In the data rows, 128 means zero.
Here are some points:
[204 184 140 106 138 172 123 141 155 139 190 218 176 108 164 147 129 148]
[ 77 116 173  98 125  76 142 117 142 110  85 128 102 148 104  94 123  74]
[ 82 109 137 159 103  86 139  67 146 146 135 112  86  90 109 117 125 125]
[140 104 130 107 125  86 151 162 131 160 125 169 122 151 101 116 104 160]
[ 63 135 190 123 171 118 104 154 128 106 119  93  83 143 123 160 131 140]
[109 133  78 153 180 117 108 169 168 147 131 151 168 108 121 138 149 183]
[138 103 135 124 170 214 148 154 130 122 150 171 141 130 138 167 145 174]
[106 129 133  88 129 106 120 110 132 133 117  86  83 202 171 140  69 148]
[199 104 128 129 137 180 169 104  88 162 131 172 156  45  85 117 146 117]
[ 78 152 171 152 162 102  99 165 149 103 122 109  74 157 112 137 142 147]
[164 102 108 133 117 106 167 137 109 157 100 169 143 114  71 113  95 149]
[161 132 199  79  86 109  66 105  81 196 127 220 226  88 138 169 188 120]
[116 114  87 142 171  99 117 150 139 184 147 255 139 130 193  12 137 196]
[119 124 109 159 160 122 144 147 143 121 122 116 184 115 154 136 139 134]
[ 66  92 182 106 131  58 143  87  96  95 112 102 132 127 146 130 158 121]
[ 75 162  44 147 110 103 121  75 165 165  81 106 134 168 145  93 149 196]
Here are 11 more points, each followed by its number:
[142 146  87  84 142  79 139 118 122 110 124 156  96 147 142  89  67 138] 0
[ 99  90 161  98 174 180 162 152 124 115 144 134 118 108 133 157 138 134] 1
[140 136 130 116 124 116 176 129 114 145  85 114 101 142 143 100 102 103] 2
[114 168  89 156 103 134 131 108 196 149 148 149 111 131  93 140  97 123] 3
[137 187 144 130 137 109 114 131 126 147 121 168 150  99 116 129 109 109] 4
[149  93 117 110 141 215 120 137 109 133 162 235 140 159 145 159 136 180] 5
[156 122  96 127 113 158 160 137 105 116 163  93  89 104  91 193 139 138] 6
[ 68  74 206  90 172  67 177  55  52  92  80 132  69  71 165  95 148  78] 7
[ 99 137 144 176 123 109 108 120 193 138  98 103  85 109  91 154 121 129] 8
[146 102 212 107 117  62 123 174  65 178 138  55 118 126 149 172 194 151] 9
[153 125 146 145 115 132 110  70 115 113 122 128 164 156 207 124 152  88] 10
Which three of these numbered points are nearest to each point below, looking only along the 5 directions in which the first points spread most? Their numbers follow each, nearest first.
[118 211 139 141 123 115 127 131 155 142 143 173 139 109  94 124 125 144] > 4 3 10
[148 135 135  97 169 185 131 149 107 111 147  96  85 142 136 152 130  65] > 1 6 8
[212 187 125  85 123 225 113 127 155 150 216 250 180 124 179 136 123 144] > 5 4 1
[ 98 155 178 117 132 130 158  76 130  89 113  81 140 136 151 108 136 122] > 8 9 10
[126 109  87  94 134 104 124 157 147 153 148 196 117 150 120 106 110 162] > 0 4 3
[151 102 155  98 140 124 146 127 113 110 138 132 166 126 132 137 128 127] > 4 1 10
Now 11 new points, numbered from 0 again:
[211  90 147 128 125 174 133 116  60 148 150 145 130 164 211 147 181 110] 0
[ 85 132 161 111  89  68  93  86 162 140 138  81   0 131 138 125 114 184] 1
[132 135 195 134 115  94 157 110 112 118  95 130 107 155 187  51 134  92] 2
[ 89 134 112 133 119  98  93  75 205 126 106 166 107 156 127 146  72 165] 3
[118 167 164  51 119 107 120  98 126  95 131  77  86 148 136  73  99 186] 4
[ 70 164 123 168 125 103  78 149 149 125 128  88  86 162 108 115 136 168] 5
[ 81 144 162 159 113  73 109 141 144 102  82  83 140 154 102 113 117 100] 6
[157 132 100 200 178 127 149 151 140 118 128 139 191  80  72 160 128 111] 7
[178 111 109 105 131 255 128 133 168 108 133  81 235 123 116 186 130  90] 8
[119 103  35 116 106  63 117 171 137 109 151  66  72 192  76 182  97  71] 9
[112  95 111  73  96  67 112 172 111 126 130 160 150 134 142 124  79 110] 10
Which three of these numbered points are nearest to each point below, looking only along the 5 directions in which the first points spread most? Their numbers follow each, nearest first.
[178 184 160 119 148 155 104 137 132 143 157 193 190  99 156 159 116 142] > 0 7 8
[173 116 122 126 132 198 135  86  85 104 121 193 183 146 171 131 154 148] > 0 7 10
[ 86 129 112 116 125  65  88 156 135 123 130  83  85 182 108 147 102 106] > 1 4 6
[ 96 161 214 124 102 119 149 115 132 109  99  61 111 164 147 102 153 137] > 6 4 1
[192 107  94 173 189 121 101 145 143 122 106 119 144  95  82 130 126  95] > 7 0 8
[  0 179 142 232  84 158 120 161  80 173  80  73 105  68 107 119 134 244] > 5 3 6
